One vector is turned by the same rotation once a tick. Each row is the vector after some number of ticks, and that number follows the row.
The counts run from 0 to 1448.
[ 1.72 -0.29  1.68  2.81  2.92 -2.90 -0.01 -0.96  2.05  0.62  0.70 -1.38
  1.16 -0.93  3.19 -0.11 -0.20 -1.39  1.56  2.87  2.28 -4.32  0.99 -0.30
  0.21  1.79  0.08 -3.59 -2.00 -1.22  0.53 -0.65]
973
[ 2.80 -0.61  2.17  0.07  0.97 -0.51  0.10  1.08 -1.44 -2.62  0.27  2.81
 -0.67  0.25  1.90 -4.32  2.73 -0.32  1.59 -0.50  4.21 -0.77 -1.90  1.16
  0.23 -0.51  1.74 -4.33 -0.45  0.05 -0.47  1.57]
221
[-0.84 -1.64  1.89 -0.61 -0.38 -2.42 -0.10  2.58  1.63 -2.45  1.03 -0.18
 -1.97  1.37  3.40 -2.97  1.45 -1.04 -0.02  1.24  2.04  1.89 -2.74 -0.74
  2.30 -1.20  1.91 -0.86  4.45 -0.58  1.23 -0.56]
236
[-1.47 -0.97  1.93  0.11  1.47 -0.49 -1.68  3.90  3.20  1.72 -0.09  1.43
  1.49  0.61 -0.22 -3.29  0.58 -1.07 -0.40  0.88  3.69 -0.55  0.14  0.48
 -1.34  2.86 -2.13  0.02 -1.74 -1.41 -1.42 -3.63]
98
[ 2.51  1.93  2.29  2.10  0.15 -3.67  0.60  1.48 -0.19  1.10 -0.59 -1.43
 -0.83 -1.63 -2.55 -0.64  1.25 -2.62  2.47 -1.75  2.15  0.63 -2.78 -0.21
  0.81  0.78  1.15  1.77 -0.65  0.87  0.38 -4.45]
909
[ 2.16  1.08 -0.52 -1.67 -0.33 -3.63  1.36  1.49 -2.74  1.69  0.71  2.21
 -2.80 -1.89 -0.09 -0.49  0.13 -1.12 -0.88  1.24  0.42  1.44 -2.18  2.97
 -0.66  0.58  4.51  1.01  0.16  3.56 -0.59 -1.78]
1333
[-0.87  4.32  2.79 -2.68 -0.65 -0.41  3.53  1.15  0.72  2.62  1.47 -1.16
 -0.34 -1.63  2.76 -0.47  3.53 -1.96 -0.94  1.26 -0.13 -0.54 -3.17 -1.35
  0.63 -1.90 -0.13 -1.36  0.76 -0.03 -0.22  1.94]
1355
[ 2.60  1.78  0.02  0.41 -1.30 -0.88  3.70 -0.79 -1.84  1.13  1.12  1.84
 -0.71 -1.90 -0.51  0.48  0.68 -3.23  2.43 -0.29  1.49 -0.80 -5.03 -0.13
 -2.05 -0.72  1.35 -1.25  5.00 -0.06 -0.39 -0.72]
1342
[-0.15  0.74  1.39 -0.59  2.35  0.31  1.89  1.19 -1.57  3.94  3.33  2.25
  0.68 -0.21  2.37  1.29  0.39 -0.35 -1.69  1.42  2.03 -3.29  1.81 -0.86
 -0.62  0.22  1.56  0.17  0.46  4.02 -1.61  1.56]
1270
[ 3.28  0.30 -0.87  3.44 -1.66 -3.46 -0.82  1.81  2.13  0.59 -0.45 -1.66
 -1.01 -0.59  0.32 -2.54  1.81  0.54  0.70  1.73  1.26 -1.38 -3.39  0.43
 -1.78  2.01  0.97 -0.02  1.67  2.97  0.37 -3.55]
13
[-0.03 -1.35  1.03 -0.73  1.23 -1.00  1.35  3.35 -2.51  3.29  1.81  2.61
 -2.03  1.53  0.50 -0.16  1.14  1.26 -5.45  1.61  1.26 -3.08 -0.86 -0.47
 -0.05 -0.33  1.68  1.32  0.80  2.50 -1.20  1.37]
948
[-1.32 -2.34  1.39 -0.06  2.91 -2.18 -3.02  4.28  1.43 -0.36  2.12  1.59
  0.79 -1.01 -2.14 -1.71 -0.58 -1.84  0.61  1.09  0.91  2.31 -2.27  2.43
 -1.61  0.28  0.17 -0.27  0.88 -0.87  0.82 -2.53]
994
[ 1.29 -0.64 -0.53 -0.05  0.44 -3.37 -0.09  0.85 -1.05 -1.41  1.15  4.53
 -1.49 -4.24 -1.19 -0.17  2.30 -2.28  0.85 -0.33  1.03  0.98 -3.31  2.94
 -0.92  0.09  0.55  3.21  1.59  1.97  0.14 -1.55]
1009
[-1.02  2.33  1.47 -1.12 -0.40 -2.82 -1.20  1.51  2.27  0.88  1.47 -0.26
 -0.32 -0.72  3.65 -0.08 -1.04  0.15  0.13  2.41  1.47  1.63  0.38  0.89
  0.98  1.81  2.67 -0.40  4.70  3.40  0.83 -2.57]
567
[ 2.10 -0.45  0.75 -0.94  2.35 -4.32 -0.24  0.60  3.23 -0.07 -1.20  0.39
  0.39 -2.15 -0.96  0.19 -0.25 -3.14  1.71  0.97  1.46 -0.39 -2.05  1.25
 -0.66  1.16 -2.01 -1.41 -0.63 -4.13 -0.05 -2.37]
347
[-1.59  1.05  2.63  1.31  0.88 -1.43 -2.03  0.42 -0.43 -0.55 -0.06 -0.01
  2.09 -2.30  2.67 -3.50  1.78  0.45  1.59  1.09  1.51 -1.22 -1.16  1.08
 -0.48 -1.36  1.16 -2.38  4.75  3.72 -0.45 -0.03]
553
[ 1.47 -1.95  0.10  0.10 -0.11 -3.19  2.16  2.14 -0.40 -0.28 -0.21  1.78
 -2.90  0.88 -0.86 -2.45  2.71 -3.49  3.00  0.86  0.87 -0.52 -1.40  3.03
  0.28  0.41  3.06 -1.52 -0.37  2.69 -0.89 -0.70]
1091
[ 1.48  1.97  1.49 -1.18 -0.89 -4.14 -0.60  2.67  2.41  1.59 -1.96 -1.82
 -1.19  2.73  1.56 -1.07  2.00  0.38 -0.95  1.48  0.37 -1.60  1.31  0.92
  1.58  3.07  0.69 -0.76  2.43  2.48 -3.26 -1.34]
330
[ 1.58  0.63  2.42 -1.63  1.61 -3.56 -1.46  0.69  1.04 -0.77  0.29  0.25
 -1.51 -4.19  2.25  0.63 -0.60  2.98 -3.48  0.22  1.29 -1.33 -3.63 -0.25
  0.24  0.09  2.09 -0.85  2.49 -0.40 -0.45  1.39]
1440
[ 0.53  0.14  2.26 -0.24  1.24 -1.23  0.25  3.08 -2.29  0.00  2.18  3.60
 -1.37 -0.60 -3.16  0.03  1.48  0.17 -0.40 -2.59  2.77  0.12 -2.34 -1.19
  0.66 -1.01  1.19  1.91  3.56  3.47 -1.85  0.56]
376
[ 0.83  1.34  0.60  1.71 -0.60  0.59  2.41 -1.27 -0.50  1.55  2.55  2.50
  0.18 -0.73  1.05  1.76  0.69 -2.11  0.25  0.17  2.79 -5.23 -1.83 -2.11
 -0.60 -0.61 -0.39  0.11  4.84  0.84  0.87  0.96]
69
[ 1.94  1.43  2.70  0.21  0.97 -0.37  0.11 -0.01 -3.55 -0.96 -0.17  1.15
  0.08  1.50 -2.12 -0.87  2.25 -2.60  2.16 -1.45  2.82 -5.12 -1.45  0.04
  1.14  1.31  1.17 -2.41 -1.88 -0.27  2.05  0.89]
1165
[ 1.43  1.46  2.57 -1.37  3.30 -3.35 -3.88  3.02  1.59  1.01 -2.84 -1.37
  2.04  0.15 -0.31 -2.16  2.31  0.42 -0.01  1.45  0.47 -2.25  0.15  0.93
 -1.48  0.82 -0.72 -2.03 -0.86  0.84 -1.09 -2.05]
982
[ 0.92 -0.59  0.86  2.03 -0.43 -1.23 -2.33  1.38 -0.35 -1.71  0.32  0.76
  0.20 -2.17  3.85 -4.06  2.14  2.39 -2.72  1.89  1.16 -1.45 -3.83  0.96
 -1.25  0.19  1.92 -0.23  3.48  2.16  1.05  0.47]
875
[-0.21  2.23  4.10  1.89  0.15 -0.16 -0.44 -0.81 -3.35 -0.20  2.02  0.01
  1.18 -2.08 -2.38 -1.07 -0.55 -2.81  2.33 -2.72  2.66 -1.19 -4.48 -0.24
  1.76  0.52  0.55 -0.20  0.72 -1.40  2.05 -0.27]
924
[-1.37  0.09  2.73  1.88 -1.83 -0.99 -1.39  2.41  0.98 -0.64  0.45  0.66
  0.15 -0.77  0.78 -3.19  2.76 -0.05 -1.76 -0.53  3.33 -3.09 -1.34 -0.90
  1.97  1.54 -2.56  3.39 -0.26 -0.80  2.97 -2.80]
1057
[ 1.07  1.28  1.15 -1.20  1.11 -1.52 -2.09  3.36  1.51 -1.25  2.10  0.53
 -0.91  1.43 -0.24 -0.19  2.63  0.65 -0.82  1.18  2.39  1.00 -2.72 -2.94
  0.75 -0.86  0.54  2.57  4.36  1.28  2.89 -1.70]
1131
[-1.83  2.49  2.67 -0.25 -0.34  0.47  0.00  2.00 -2.74  0.30  4.58  2.10
  1.68 -1.49 -0.21 -1.24  0.10 -3.06  0.57 -0.50  1.40  3.51 -1.96  0.62
  1.05  0.46 -0.50  1.69  4.07  1.64 -0.63  0.23]
372
[ 0.74 -1.47  0.77  0.27  0.38 -3.76  0.93  2.07  5.04  0.41  1.84 -0.25
 -0.99 -1.26  0.63 -1.15 -1.25 -2.37  0.70  1.39  2.84  0.92 -0.10  1.43
  0.44  3.78 -0.29 -2.05 -2.10 -1.65 -1.06 -2.27]
340
[-0.62 -0.25  2.30  1.04 -0.35 -1.55  1.07  1.72 -4.00  0.69  0.38  0.94
 -0.56  0.21 -2.55 -0.36  0.71 -2.15 -0.72 -1.31  1.19 -0.82 -4.84 -1.37
  0.35 -2.38  1.08  2.07  4.81 -0.26  0.50 -0.62]
54
[-0.09  0.65  2.13  0.05  1.36  0.24 -1.60  0.50  2.36 -0.51  3.61  1.70
  0.18 -1.64 -0.65  2.49 -1.19 -0.67 -0.53 -0.14  3.69 -3.26 -2.10 -2.20
  0.65  1.93 -1.46  1.09  1.80 -2.16  4.36 -1.01]
495
[ 3.13 -0.09  2.32  0.26  2.27 -2.70 -0.97  1.18  0.18 -2.60  1.66 -0.31
 -1.61 -2.21  1.96 -1.01  1.41  0.96 -1.00  0.37  2.27 -0.39 -4.29 -2.38
  1.67 -2.42  2.30 -2.48  1.52 -1.28  1.46  1.47]
1117
[ 1.47  1.80  1.06  0.17 -3.22  0.59  3.18  1.94 -0.68  2.31  1.80  2.45
 -1.55 -1.67  1.47 -1.70  2.61  1.08 -2.36 -0.87  3.58 -1.85 -2.07 -1.42
 -0.91  0.62  1.49  2.92  1.47  3.07 -0.65 -1.40]
390
[ 0.05  3.80  3.47 -4.27  0.61 -3.08 -1.85  1.63 -2.16 -0.51  0.76  0.49
 -0.75 -1.59 -1.50 -0.11  1.04 -1.19 -1.74 -1.97 -0.92  1.12 -2.93  2.87
  2.04  0.78  0.05 -0.49  0.28 -0.25 -0.26  2.72]
363
[-0.93  3.07  3.72 -3.64  1.79 -2.85 -0.12  1.05 -3.06  0.42  0.27 -0.80
  0.49 -0.06  0.01 -0.56  0.31 -4.90  0.19  0.16 -0.35  2.20 -2.04  1.27
  2.52 -0.62  2.30 -0.58  1.18 -0.33  1.60 -0.43]
41
[ 1.75  0.10  2.24  0.68  2.43 -3.30  2.30  0.70  1.30  2.41  1.83 -1.82
 -0.48 -3.69  1.85  0.42 -0.11  0.40 -2.25  1.01  2.14 -1.36 -3.30 -2.90
  1.00 -2.29  2.15  0.80 -2.44 -1.81  0.73 -0.56]
159
[ 0.52  2.53  1.15  1.28 -1.74 -3.46  0.10 -0.07  2.87  0.62  0.75 -2.17
 -0.23 -2.00  3.20 -0.17  0.08  1.50 -0.60  1.35 -0.12 -2.65 -0.52  1.34
  0.68  2.80 -0.22 -2.58  3.50  2.39 -1.96  1.06]
1207
[ 3.90  1.67  0.70  0.62  1.53 -2.08  0.40  0.81 -1.27  0.45  0.36  1.86
  0.43 -2.33 -0.87 -1.63  3.92 -0.17  1.78 -0.50  0.93 -0.06 -2.44  1.41
 -2.59 -1.10  0.60 -1.29  2.21  4.37 -2.62  0.73]
457
[-0.22 -2.28  0.95 -0.27  1.87 -2.04 -0.68  1.86 -1.03  1.45 -2.31  1.97
 -0.19 -2.34  2.09 -2.14  0.51  1.98 -3.39  1.79  0.82 -3.67 -2.44  2.14
 -2.79 -1.31  1.47 -1.64  1.72  0.28 -1.27  0.23]
867
